Named moves (each a turn or a mirror), then the moves between two rows, first move first; the first pair answered:
Q736:
-0.217, 2.981, -2.884, 0.655, -2.172, -1.477, -1.558, 3.680  ->  -2.414, 2.334, 0.431, 0.458, 1.374, 3.997, -0.367, -3.384
1.154, 0.151, -0.377, 0.688, 0.516, 0.426, 0.924, -0.589  ->  1.224, 0.299, -0.603, 0.588, 0.350, 0.035, 1.012, 0.277
-2.004, -1.390, 0.967, -0.917, 0.762, -0.171, -0.675, -1.229  ->  -1.596, -1.017, 0.075, -0.705, -0.451, -1.690, -0.985, 1.154
-0.704, 0.644, 0.757, -0.132, 0.435, 0.563, -0.606, -0.066  ->  -0.295, 0.921, 0.082, -0.131, -0.151, -0.472, -0.834, 1.096
Q593:
1.631, 1.540, -1.862, -0.570, 0.505, 0.007, 1.087, 0.324  ->  1.093, -1.086, 2.048, -0.827, -0.728, -1.246, -1.142, 0.265
2.364, 1.912, 2.747, 2.200, -1.350, -0.204, 0.640, 0.516  ->  -3.556, -2.639, -0.365, -1.254, 0.626, 0.444, -1.764, -0.238
1.739, 0.056, -3.141, -1.741, -0.885, -0.937, 0.945, 0.995  ->  2.541, -0.793, 0.536, -1.704, -2.119, -1.848, -0.077, 0.673
Q183:
-2.449, -0.821, -1.822, -1.835, 1.096, -0.726, -0.810, 1.232  ->  1.423, 1.099, 1.613, 0.302, -1.024, -2.348, -0.373, 2.288
-0.432, -1.251, -1.356, -2.193, 0.928, 1.580, 0.432, -2.280  ->  -0.906, -2.207, 0.402, -1.649, -1.467, -1.338, -1.880, 0.534
-1.493, 0.742, -1.048, 0.619, 0.903, 0.104, -0.530, 0.461  ->  -0.654, 1.024, -0.064, 1.279, -0.116, -0.644, -0.583, 1.378
1.802, 3.197, -0.544, -0.522, 1.220, -0.044, -0.233, 1.227  ->  -0.205, 1.943, -1.979, -1.520, 2.023, 0.336, -0.636, 0.564
Q530:
-0.967, -0.863, -2.043, -1.690, -0.441, -1.779, -0.109, 1.239  ->  -1.652, -0.098, -0.449, -0.051, -0.560, -2.380, -1.076, 1.506
1.056, 2.594, 1.538, 1.200, 0.260, 0.216, 0.886, -0.352  ->  1.818, 1.767, -0.384, -0.328, 0.577, 0.922, 1.771, -1.084
-0.131, -1.094, 0.058, 1.070, -0.983, 1.219, 0.323, -1.067  ->  -0.333, -1.313, 0.044, 0.698, -0.972, 1.046, 0.041, -1.166

Each pair is 2 to 3 moves apart.
0.524, -2.829, 0.521, -1.149, 0.298, 1.557, 0.002, -1.516  ->  3.276, -1.056, -0.171, -0.279, -1.154, 0.259, 1.116, 0.306 | Q736, Q183
1.061, 3.824, 1.081, 2.414, -1.022, -0.300, 0.225, 1.204  ->  -0.334, 3.411, -0.244, 2.153, -0.812, -0.970, -0.370, 2.078 | Q183, Q183, Q593
-0.714, 1.939, 0.508, 1.419, -1.550, -2.500, -0.930, 2.580  ->  -2.262, 0.585, 3.520, 1.157, -0.730, -0.816, -1.494, 0.263 | Q593, Q736, Q183
2.163, 0.572, 1.248, 0.335, -0.423, 1.600, 2.001, -0.374  ->  -3.100, -1.339, -0.099, -0.298, 0.461, 0.931, -0.301, -0.169 | Q183, Q530
-2.996, -1.662, -4.569, -0.609, 0.839, -2.516, -1.099, 1.586  ->  3.056, 1.276, -4.547, -0.274, 1.291, 0.188, 2.497, -0.669 | Q183, Q530, Q183
1.799, -0.977, 0.980, -0.537, -2.994, -3.896, -1.548, 4.149  ->  -4.133, -0.891, 1.785, 0.265, 3.191, 2.632, -0.557, -3.060 | Q593, Q530, Q736
-0.978, -0.776, 0.841, 0.833, -1.268, -3.107, 0.273, 4.501  ->  -1.950, -0.118, -3.734, -0.253, 1.923, 0.112, 2.615, 2.196 | Q183, Q183, Q736
2.769, 0.456, 0.575, 1.007, -1.202, -0.795, 0.075, 2.075  ->  1.225, -2.706, -0.617, -1.679, -0.908, -0.435, -0.911, 1.411 | Q530, Q593
4.405, 0.374, -2.212, -0.205, -1.931, 0.611, 1.418, -1.570  ->  0.634, -2.308, -3.635, -1.641, -2.336, -1.659, -1.552, 0.593 | Q593, Q593, Q183
-4.302, 0.219, -2.433, 1.739, 1.698, -0.441, -1.361, 1.840  ->  0.927, 3.514, 1.109, 4.056, 1.509, 1.721, 1.411, -0.382 | Q736, Q183, Q183
-2.393, 0.159, 3.153, 1.894, 0.470, -0.052, -0.964, -0.065  ->  0.548, 2.748, 2.147, 2.643, 0.844, 1.027, 1.520, -0.511 | Q736, Q183
1.456, 0.971, 0.715, 0.136, 1.288, 3.874, 0.957, -3.492  ->  1.045, 2.600, -2.812, 0.628, 1.489, 2.878, 2.006, -1.266 | Q593, Q183, Q593
1.385, 1.458, 3.210, 2.419, -2.685, -2.212, -1.253, 2.067  ->  0.646, 3.436, 0.969, 2.514, 1.306, 2.446, 1.849, -2.587 | Q593, Q593, Q736
0.390, 1.891, 0.883, 2.610, -0.649, -0.490, -1.248, 1.375  ->  -1.867, 0.470, -1.416, 0.750, 1.473, 1.907, -0.421, -0.799 | Q183, Q593, Q593
0.842, -0.226, -3.402, -1.350, -0.544, 0.524, 1.449, 0.646  ->  -1.695, 1.292, 0.771, 2.115, -0.771, -1.360, -0.833, 1.975 | Q530, Q530, Q530
1.283, 2.333, 0.672, 0.951, -0.702, -0.928, 0.377, 2.184  ->  0.191, -2.198, 1.587, -1.947, -1.077, -1.025, -1.532, 1.308 | Q530, Q593
1.953, -2.958, -1.771, -4.148, -2.902, -1.903, -0.170, 1.984  ->  0.871, -0.517, -3.512, -3.531, 1.051, 2.747, 2.546, -2.716 | Q530, Q183, Q183
2.171, 1.011, 1.397, 0.071, 1.065, 1.804, 2.181, -2.919  ->  2.315, 2.023, -2.627, -0.364, 0.583, 0.155, 2.567, 0.304 | Q530, Q183, Q593
2.698, -0.418, -1.663, -0.978, 0.803, 1.466, 2.515, -1.056  ->  3.556, 0.966, -0.371, 0.466, 0.000, 0.266, 2.097, -0.172 | Q183, Q736, Q593
-0.537, 1.992, 3.253, 1.770, 0.941, 1.034, 0.228, 0.041  ->  -2.019, -0.286, -2.096, -1.297, 0.307, -0.875, -0.544, 2.819 | Q530, Q183, Q736
0.716, -0.872, 0.130, -0.314, 0.853, 2.407, -0.819, -1.785  ->  1.861, 1.763, -1.219, 1.381, 0.320, 1.839, 0.101, -0.241 | Q593, Q183, Q593
1.690, -0.518, 2.296, 0.139, -0.663, -0.630, -0.414, 1.561  ->  -1.388, -0.999, -1.154, -1.117, 1.893, 1.598, 0.151, -0.309 | Q736, Q593
-1.887, -3.845, 0.582, -1.369, -0.659, -2.097, -3.743, 0.455  ->  0.925, -3.965, -1.630, -3.309, 0.402, 1.024, -0.822, -2.012 | Q183, Q530, Q593
-1.690, -2.556, -2.794, -1.592, 0.990, 1.487, -0.628, 0.171  ->  -0.394, 2.001, 2.316, 3.225, 1.133, 1.106, -0.153, -0.310 | Q530, Q530, Q183
-1.163, -2.543, 3.972, 0.117, -0.400, -0.893, -1.818, -1.219  ->  -0.211, 1.952, -1.451, 1.773, -0.639, -3.045, 0.063, 2.966 | Q593, Q183, Q593
-3.563, -2.330, -1.369, -2.139, 2.488, 1.715, -0.568, -2.530  ->  -0.655, 3.333, -2.438, 2.262, 0.197, -2.737, 0.224, 3.132 | Q530, Q736, Q593
0.787, 1.388, 3.580, 1.126, -0.216, 1.752, 0.214, -1.394  ->  0.971, 2.870, 1.159, 1.317, 0.784, 2.219, 1.424, -1.346 | Q593, Q593
3.328, 0.250, 2.672, -1.601, 1.075, 1.231, 1.477, -3.709  ->  -0.078, -0.234, 5.818, 0.299, -0.135, -2.049, -1.646, -1.385 | Q183, Q530, Q183
-1.140, -1.505, -0.588, 0.418, -0.027, -2.799, -2.623, 1.538  ->  3.001, 1.375, 1.992, 1.879, 0.658, 0.112, 0.320, -1.525 | Q183, Q736
-2.652, -1.883, -1.122, -2.048, 1.958, -0.239, 0.499, -1.878  ->  2.080, 0.868, 1.889, 1.133, -0.979, -2.927, 0.714, 1.199 | Q183, Q593, Q593
0.218, -4.099, 0.861, -0.498, 1.505, 1.974, 0.727, -3.262  ->  0.127, -4.841, 1.665, -0.067, -0.909, -2.164, -1.577, 0.858 | Q183, Q736
2.637, -2.003, 3.298, -2.030, 0.764, 1.246, 0.572, -2.472  ->  3.799, 0.008, 2.274, -1.256, 0.815, 1.927, 1.871, -2.234 | Q593, Q593
-2.594, -0.192, -2.872, -1.470, 2.939, 0.486, 0.499, -3.252  ->  -3.643, 1.850, 1.176, 2.172, 2.417, -0.832, -0.948, -2.228 | Q530, Q530
1.529, -2.822, -3.677, -3.679, -2.498, -1.123, -0.522, 2.742  ->  -0.697, -4.972, 2.687, -3.316, -1.861, 0.181, -2.600, -0.886 | Q736, Q183, Q736
